Where one turn sends some rows of the set: a few examples, then the rows asked:
Z_627: [1.576, -0.046, 0.165, 1.004, 0.618, 1.901, 0.536, -1.323, -2.728, -0.237, -1.048, -2.292, 3.481, -3.367, -3.252, 1.211, -0.280, -0.001, -5.998]
Z_702: [2.244, -1.966, 0.337, 0.851, 0.442, 5.012, 1.077, -2.775, -1.449, -1.174, -0.089, 2.349, 3.800, 1.955, -3.967, 1.944, -0.471, 1.388, -2.292]
Z_417: [-2.470, -2.291, 2.888, 2.533, -0.527, 1.253, -0.738, -0.990, -1.829, -1.469, -0.171, 2.193, 2.828, 0.835, -1.798, -1.057, 1.196, -2.227, -1.007]
Z_92: [3.616, -0.610, -0.029, -0.080, 3.060, 2.844, 0.696, -1.795, 2.882, 2.377, 0.582, 0.838, 0.369, 0.195, 0.589, 0.260, -1.238, -1.709, -3.235]
Z_943: [4.152, 0.813, -1.188, -3.161, -0.588, -1.152, 1.569, -1.362, -4.115, 0.205, 0.102, -1.158, 5.362, 0.483, 0.409, -0.635, -2.322, 1.616, -2.925]
Z_102: [4.845, -0.815, -0.264, -0.931, 2.932, 0.554, 0.955, 0.959, 0.725, 1.785, 2.630, 2.122, 2.980, 2.606, 0.796, -0.334, -0.323, 0.901, -2.764]
Z_631: [3.748, -0.579, 1.002, 0.111, 0.568, 2.266, -1.985, -1.742, 0.578, 0.990, -0.842, 2.823, 1.527, 0.040, -3.087, 0.220, -2.360, -2.330, -0.732]
Z_141: [-4.304, 0.431, 0.596, 1.396, 0.763, -1.021, 2.633, -2.571, -3.289, -1.932, 0.380, -0.361, 3.432, -1.223, -0.889, 1.679, 1.796, -0.017, -1.669]
Z_238: [0.387, 1.102, 1.393, 2.091, -1.448, -2.181, 2.690, 1.022, -1.562, 1.351, 0.330, -0.423, 2.268, -3.511, -0.554, 1.182, 0.245, 2.353, 0.768]
Z_600: [1.187, -0.306, 0.148, -0.056, -1.962, 0.969, 1.013, -1.953, -1.958, 1.141, 1.317, -2.132, 1.624, -3.653, 4.875, -0.642, 0.190, -0.738, -1.625]
Z_527: [2.859, 0.465, -0.250, -2.351, -0.805, 1.155, -0.679, -0.846, 1.197, 3.285, -3.234, -1.488, 2.732, 1.233, -0.939, 1.911, 0.686, -0.646, 0.674]
Z_68: [3.058, 0.903, -0.958, 0.831, 0.545, -1.571, 2.918, -2.072, -1.970, 1.557, 3.943, -2.349, 2.948, -2.025, 2.033, -0.502, 0.244, 1.708, -2.410]
Z_980: [-3.607, -1.948, 2.009, 1.692, 0.414, 0.637, 0.362, -1.491, 0.872, -1.156, 1.291, 0.878, 0.587, 1.176, 1.196, -2.143, -2.263, -1.078, 0.054]
Z_52: [-4.481, -0.816, 1.029, 0.284, -0.310, 3.367, 1.481, -0.613, -1.294, -1.985, -0.030, -2.330, 1.692, 2.471, 2.316, 1.453, -1.738, -0.668, -0.646]
Z_565: [-0.836, -0.750, -0.569, 3.412, 0.084, 0.016, 3.603, -1.020, 1.427, -1.226, -1.157, 0.078, 2.797, 4.362, 1.148, 2.803, -0.461, 0.693, -0.217]
Z_13: [1.237, -1.259, 1.282, -0.724, 0.045, 0.640, 0.108, 0.268, -2.476, -1.380, -0.324, -5.427, 2.075, -1.955, 3.776, 2.075, 0.314, 0.240, -2.499]
Z_439: [4.391, 0.605, 1.124, -2.561, 0.703, -1.648, -1.325, -2.469, -1.129, 0.028, -0.656, -2.445, 3.185, -2.196, 0.549, 2.847, -1.588, 2.514, -1.689]
Z_697: [1.561, -2.392, -0.334, -2.170, 1.595, 1.640, -2.375, -0.063, -0.186, -1.344, 0.948, -2.304, 1.383, 3.390, -1.564, 0.496, -3.296, 3.259, -1.314]
Z_583: [-0.481, -0.778, -2.609, 0.597, -2.610, 0.628, 1.735, -0.512, -5.211, -1.341, 2.287, 2.136, 2.888, 2.613, 0.630, -0.833, 0.158, 0.388, -2.408]
Z_157: [-2.476, -0.886, 0.378, -0.530, 1.365, -0.047, 1.530, -0.528, -4.890, -3.065, 0.462, -3.089, -0.257, 0.810, -2.071, 1.366, -0.744, 1.393, -0.705]
Z_108: [1.004, -0.752, -0.462, -2.209, 0.409, 2.589, 0.946, -0.950, 0.153, -0.445, 0.938, 4.360, 2.614, 4.376, -0.578, 3.136, -0.813, 0.535, -0.453]

Z_627 turns into Z_697
Z_141 turns into Z_439
Now these:
Z_417 turns into Z_13
Z_702 turns into Z_157
Z_631 turns into Z_52
Z_980 turns into Z_600
Z_565 turns into Z_238

